500 stands for zero in the data rows.
Some points, each followed by its number:
[445, 482, 422, 456, 488, 487, 421, 440, 460, 475, 461, 459, 426, 456, 417, 464, 454, 477, 493, 441, 457, 428, 482, 446, 454, 470, 393, 403, 448, 526, 475, 473, 447, 459, 481, 463, 466, 492, 464, 461, 465, 425, 456, 447, 469, 503, 448, 452, 479, 452, 450, 476, 423, 439, 440, 410, 491, 494, 513, 463, 418, 499, 499, 461, 497, 403, 492, 399, 483, 393] 0
[290, 276, 244, 229, 236, 273, 329, 387, 357, 359, 223, 259, 294, 488, 280, 330, 275, 282, 478, 284, 263, 441, 285, 433, 367, 285, 323, 238, 230, 451, 399, 440, 244, 382, 371, 281, 440, 493, 335, 454, 325, 287, 334, 280, 312, 459, 390, 329, 221, 383, 341, 172, 259, 326, 333, 383, 470, 300, 473, 252, 410, 431, 351, 474, 445, 348, 359, 278, 374, 339] 1
[494, 488, 505, 463, 508, 473, 463, 477, 486, 501, 491, 467, 442, 505, 440, 450, 518, 515, 548, 453, 430, 533, 479, 491, 437, 439, 452, 470, 457, 560, 447, 506, 417, 514, 470, 469, 495, 467, 463, 483, 453, 511, 442, 442, 451, 525, 507, 486, 465, 459, 502, 416, 486, 456, 502, 489, 541, 414, 474, 534, 480, 475, 487, 492, 516, 468, 442, 492, 476, 474] 2
[508, 547, 541, 513, 472, 499, 521, 515, 506, 566, 521, 554, 500, 535, 501, 548, 517, 514, 534, 486, 509, 557, 463, 553, 507, 537, 575, 564, 548, 529, 517, 514, 577, 579, 580, 530, 542, 502, 458, 555, 502, 503, 480, 514, 535, 490, 539, 533, 524, 486, 524, 520, 533, 558, 494, 549, 457, 459, 524, 551, 507, 572, 521, 517, 552, 505, 522, 540, 527, 521] 3
[585, 572, 618, 573, 607, 620, 561, 496, 538, 559, 576, 584, 578, 507, 575, 534, 578, 604, 463, 576, 565, 535, 635, 516, 562, 610, 553, 636, 586, 482, 506, 529, 610, 557, 540, 566, 513, 523, 553, 509, 578, 584, 585, 546, 547, 499, 528, 547, 627, 541, 505, 559, 552, 660, 504, 541, 503, 617, 445, 597, 521, 537, 513, 542, 454, 493, 573, 619, 495, 520] 4
[610, 608, 618, 564, 632, 557, 562, 489, 504, 549, 616, 607, 554, 503, 592, 552, 630, 594, 499, 576, 577, 455, 613, 487, 537, 633, 571, 590, 611, 485, 557, 537, 599, 471, 527, 588, 502, 503, 523, 532, 595, 545, 484, 564, 496, 497, 492, 555, 573, 487, 500, 590, 605, 588, 546, 495, 536, 620, 517, 614, 487, 500, 579, 488, 505, 543, 541, 598, 533, 514] 5
[568, 524, 543, 591, 545, 526, 567, 561, 587, 510, 525, 500, 564, 516, 489, 572, 526, 545, 487, 642, 472, 549, 525, 521, 548, 545, 599, 549, 554, 549, 571, 572, 532, 543, 525, 556, 543, 566, 564, 554, 576, 544, 591, 584, 572, 584, 561, 536, 610, 583, 529, 503, 505, 529, 588, 586, 517, 596, 555, 539, 544, 543, 551, 554, 509, 601, 555, 589, 540, 543] 6
[416, 514, 463, 490, 423, 476, 491, 473, 471, 473, 454, 517, 489, 485, 487, 458, 454, 468, 525, 427, 478, 498, 528, 502, 476, 456, 461, 501, 478, 535, 492, 474, 489, 471, 523, 474, 502, 483, 435, 515, 446, 450, 466, 483, 412, 503, 479, 439, 435, 455, 513, 540, 470, 421, 409, 488, 452, 461, 471, 503, 503, 485, 461, 487, 481, 432, 466, 449, 478, 472] 7
[524, 544, 586, 561, 536, 575, 595, 570, 553, 507, 587, 554, 596, 504, 614, 563, 568, 518, 499, 529, 538, 475, 581, 531, 603, 587, 542, 587, 551, 544, 565, 494, 604, 543, 542, 567, 469, 503, 561, 555, 553, 548, 521, 519, 576, 441, 495, 579, 573, 517, 520, 575, 533, 542, 548, 506, 486, 570, 494, 521, 469, 494, 502, 505, 538, 536, 533, 586, 505, 604] 8
[623, 643, 651, 631, 661, 620, 575, 553, 543, 501, 634, 646, 624, 511, 625, 576, 680, 635, 504, 558, 659, 470, 598, 531, 491, 614, 560, 604, 629, 503, 472, 477, 636, 513, 484, 554, 502, 449, 509, 526, 541, 559, 495, 557, 527, 489, 561, 528, 638, 514, 475, 693, 607, 601, 550, 542, 481, 597, 559, 651, 540, 483, 524, 445, 517, 543, 589, 621, 479, 538] 9
[523, 591, 523, 521, 546, 521, 487, 536, 504, 522, 532, 539, 506, 485, 527, 501, 482, 548, 481, 517, 601, 492, 519, 530, 477, 480, 470, 540, 462, 518, 468, 538, 542, 511, 527, 503, 498, 496, 485, 539, 462, 465, 501, 477, 525, 488, 513, 497, 509, 535, 528, 591, 490, 498, 490, 517, 513, 534, 534, 541, 532, 478, 561, 490, 486, 505, 521, 544, 481, 521] 10
[479, 487, 416, 486, 471, 441, 525, 545, 494, 525, 431, 471, 503, 519, 439, 499, 461, 397, 495, 527, 460, 503, 460, 529, 538, 477, 500, 476, 422, 489, 499, 540, 480, 555, 532, 459, 506, 503, 470, 540, 497, 498, 508, 526, 487, 444, 522, 503, 498, 541, 480, 440, 483, 477, 568, 552, 516, 439, 539, 457, 516, 500, 527, 493, 525, 464, 519, 454, 559, 523] 11
[706, 635, 628, 693, 688, 674, 706, 640, 689, 551, 681, 666, 687, 555, 610, 669, 611, 631, 490, 701, 687, 530, 702, 599, 673, 645, 737, 668, 678, 563, 597, 508, 624, 634, 586, 706, 544, 537, 715, 566, 710, 713, 737, 755, 697, 515, 633, 708, 671, 649, 579, 699, 675, 683, 670, 635, 528, 699, 493, 677, 621, 561, 691, 522, 540, 704, 734, 672, 597, 677] 12
[425, 425, 484, 449, 427, 439, 411, 437, 430, 446, 457, 420, 376, 504, 505, 432, 442, 427, 494, 376, 468, 444, 394, 410, 407, 433, 441, 445, 464, 437, 456, 477, 453, 435, 483, 386, 480, 471, 370, 428, 389, 461, 437, 431, 424, 503, 424, 439, 445, 449, 498, 508, 468, 444, 429, 395, 481, 436, 476, 416, 441, 435, 428, 490, 431, 446, 432, 443, 472, 448] 13
[504, 561, 519, 491, 546, 545, 511, 491, 478, 574, 544, 523, 538, 533, 537, 502, 551, 525, 499, 520, 512, 528, 484, 544, 507, 527, 546, 536, 556, 521, 507, 496, 544, 495, 531, 511, 508, 523, 499, 533, 489, 540, 492, 514, 497, 462, 497, 535, 510, 545, 563, 512, 542, 510, 522, 556, 520, 549, 518, 484, 571, 577, 500, 551, 556, 540, 527, 520, 534, 499] 14
[608, 644, 645, 534, 639, 672, 548, 500, 541, 508, 654, 683, 533, 541, 684, 528, 667, 652, 534, 624, 665, 552, 611, 465, 533, 598, 593, 660, 683, 435, 545, 507, 663, 556, 515, 562, 488, 519, 578, 526, 603, 571, 533, 546, 580, 501, 542, 506, 631, 516, 492, 683, 598, 646, 544, 518, 487, 616, 491, 648, 509, 494, 534, 499, 544, 513, 535, 578, 492, 484] 15
[371, 404, 436, 410, 372, 384, 385, 473, 471, 493, 397, 398, 389, 547, 412, 500, 364, 399, 517, 441, 391, 500, 435, 507, 428, 419, 413, 397, 388, 501, 486, 497, 428, 479, 457, 385, 485, 452, 406, 500, 444, 410, 457, 448, 471, 498, 455, 469, 416, 484, 547, 452, 418, 367, 459, 493, 498, 369, 513, 380, 485, 456, 483, 526, 553, 463, 460, 400, 492, 501] 16
New points follow, each followed by the numbers of its five nearest points above, nearest first.
[509, 532, 485, 570, 456, 488, 482, 512, 518, 506, 571, 508, 470, 491, 513, 515, 480, 540, 461, 494, 544, 516, 521, 530, 506, 529, 483, 565, 529, 517, 569, 505, 537, 474, 511, 543, 509, 470, 515, 495, 476, 486, 491, 463, 496, 542, 523, 527, 522, 539, 586, 520, 529, 520, 522, 538, 524, 516, 528, 483, 475, 491, 535, 528, 458, 509, 558, 451, 512, 502] 10 14 3 11 7
[536, 589, 548, 528, 607, 612, 529, 516, 581, 534, 590, 559, 523, 536, 542, 485, 604, 554, 534, 493, 600, 528, 531, 506, 515, 572, 558, 548, 560, 497, 545, 491, 598, 542, 526, 487, 486, 512, 571, 527, 533, 554, 534, 487, 560, 496, 539, 529, 544, 551, 499, 569, 525, 555, 554, 544, 526, 539, 479, 537, 497, 510, 525, 493, 493, 528, 485, 543, 541, 544] 8 14 4 10 5
[306, 279, 328, 342, 279, 269, 300, 351, 344, 366, 249, 315, 308, 503, 225, 338, 297, 306, 514, 339, 264, 436, 274, 430, 322, 259, 301, 251, 259, 374, 372, 492, 292, 391, 436, 278, 475, 461, 293, 391, 336, 280, 382, 365, 320, 487, 349, 402, 300, 362, 417, 297, 269, 299, 321, 360, 437, 274, 460, 308, 434, 431, 351, 494, 447, 269, 346, 318, 355, 346] 1 16 13 0 7
[999, 941, 968, 849, 996, 960, 789, 779, 793, 644, 934, 955, 983, 490, 999, 730, 937, 968, 459, 886, 968, 593, 999, 598, 817, 999, 813, 999, 999, 553, 677, 552, 953, 755, 621, 882, 553, 558, 901, 703, 870, 900, 819, 867, 781, 551, 710, 739, 969, 658, 587, 920, 983, 915, 815, 811, 533, 975, 562, 936, 678, 654, 762, 595, 606, 839, 853, 938, 666, 798] 12 15 9 4 5
[514, 566, 519, 528, 549, 537, 483, 535, 541, 542, 515, 554, 566, 530, 569, 516, 603, 549, 496, 523, 524, 539, 554, 530, 514, 531, 506, 538, 602, 497, 551, 487, 558, 540, 566, 560, 472, 500, 593, 471, 580, 543, 538, 523, 537, 482, 559, 502, 596, 496, 498, 534, 602, 498, 527, 532, 521, 533, 501, 576, 526, 464, 571, 462, 521, 576, 542, 565, 474, 560] 8 14 3 10 5
[650, 599, 629, 531, 593, 665, 493, 522, 588, 523, 639, 561, 589, 511, 618, 559, 603, 693, 480, 541, 638, 524, 590, 507, 518, 606, 558, 652, 595, 518, 526, 529, 643, 519, 480, 607, 489, 489, 534, 488, 557, 595, 573, 566, 514, 531, 506, 519, 616, 468, 492, 622, 554, 632, 559, 568, 499, 613, 490, 584, 528, 495, 526, 498, 504, 582, 577, 608, 519, 521] 4 5 9 15 8
[357, 289, 339, 353, 344, 317, 368, 352, 325, 388, 324, 290, 328, 477, 275, 357, 331, 286, 495, 316, 328, 393, 318, 388, 362, 293, 316, 299, 338, 346, 349, 436, 302, 354, 417, 378, 403, 404, 346, 317, 387, 289, 300, 388, 348, 464, 346, 383, 288, 362, 339, 333, 300, 346, 377, 324, 486, 312, 385, 289, 345, 321, 350, 379, 403, 344, 336, 360, 412, 307] 1 13 16 0 7
[460, 491, 487, 477, 499, 534, 440, 468, 468, 486, 521, 414, 482, 541, 545, 525, 495, 501, 461, 458, 520, 500, 537, 496, 452, 516, 471, 483, 489, 478, 485, 458, 470, 480, 482, 458, 519, 506, 446, 525, 421, 486, 461, 447, 471, 502, 466, 438, 436, 491, 472, 490, 491, 487, 473, 491, 510, 441, 464, 438, 488, 452, 468, 507, 461, 490, 421, 472, 494, 440] 7 2 0 13 10
[246, 186, 206, 303, 236, 234, 324, 362, 318, 416, 178, 219, 287, 458, 238, 371, 207, 202, 509, 261, 228, 415, 214, 404, 322, 210, 310, 234, 235, 385, 370, 451, 221, 308, 394, 291, 497, 486, 321, 402, 321, 276, 372, 257, 298, 514, 410, 390, 209, 384, 448, 194, 201, 255, 308, 340, 448, 250, 494, 265, 394, 397, 337, 470, 451, 330, 310, 286, 400, 366] 1 16 13 0 7
[454, 358, 442, 443, 401, 450, 502, 472, 434, 489, 366, 385, 462, 507, 423, 525, 424, 445, 535, 459, 428, 572, 421, 479, 471, 393, 409, 377, 400, 538, 462, 533, 415, 461, 488, 454, 555, 542, 450, 539, 494, 376, 519, 452, 484, 550, 461, 505, 463, 562, 557, 395, 462, 410, 447, 465, 481, 431, 561, 406, 494, 560, 436, 543, 486, 460, 458, 470, 491, 512] 16 2 0 11 7
[524, 525, 532, 501, 504, 523, 539, 510, 479, 535, 486, 523, 494, 543, 542, 479, 480, 467, 510, 482, 490, 530, 469, 543, 536, 511, 491, 481, 484, 554, 507, 555, 508, 536, 527, 491, 542, 526, 550, 484, 427, 519, 495, 474, 577, 485, 516, 486, 531, 466, 560, 512, 489, 498, 511, 552, 544, 518, 515, 483, 511, 549, 558, 550, 537, 455, 542, 467, 495, 531] 14 10 3 11 2
[653, 664, 630, 548, 656, 648, 537, 521, 553, 519, 552, 643, 597, 507, 672, 535, 648, 615, 520, 555, 641, 506, 639, 551, 513, 622, 552, 607, 599, 493, 492, 501, 702, 585, 507, 613, 511, 513, 535, 524, 521, 565, 521, 572, 519, 521, 476, 526, 628, 479, 479, 719, 623, 602, 570, 550, 519, 594, 501, 622, 505, 531, 548, 492, 487, 566, 543, 617, 450, 508] 9 15 5 4 8
[500, 525, 555, 533, 527, 518, 508, 549, 470, 483, 518, 485, 496, 518, 515, 561, 496, 549, 484, 528, 459, 513, 511, 506, 533, 495, 528, 529, 538, 483, 502, 467, 519, 520, 507, 547, 524, 512, 473, 497, 567, 498, 527, 538, 506, 478, 517, 515, 516, 474, 508, 537, 511, 495, 511, 517, 481, 593, 526, 496, 559, 520, 518, 508, 492, 575, 519, 562, 531, 517] 14 10 3 6 8
[290, 306, 302, 289, 322, 341, 418, 469, 379, 465, 328, 327, 354, 450, 320, 495, 312, 325, 540, 393, 342, 485, 382, 462, 417, 354, 418, 317, 339, 519, 469, 480, 277, 442, 464, 368, 512, 507, 399, 464, 394, 380, 465, 344, 389, 515, 404, 428, 331, 435, 510, 330, 324, 341, 423, 413, 486, 355, 502, 388, 476, 445, 416, 536, 468, 366, 413, 300, 434, 405] 16 1 13 0 7
[559, 537, 589, 548, 566, 546, 537, 539, 526, 506, 567, 622, 538, 441, 575, 518, 529, 597, 469, 550, 514, 502, 596, 488, 500, 577, 509, 527, 590, 530, 478, 520, 545, 497, 482, 565, 460, 500, 528, 526, 569, 551, 486, 582, 522, 512, 488, 531, 576, 491, 449, 543, 568, 543, 492, 515, 472, 576, 489, 569, 534, 518, 524, 479, 539, 534, 540, 558, 517, 509] 5 8 4 14 10
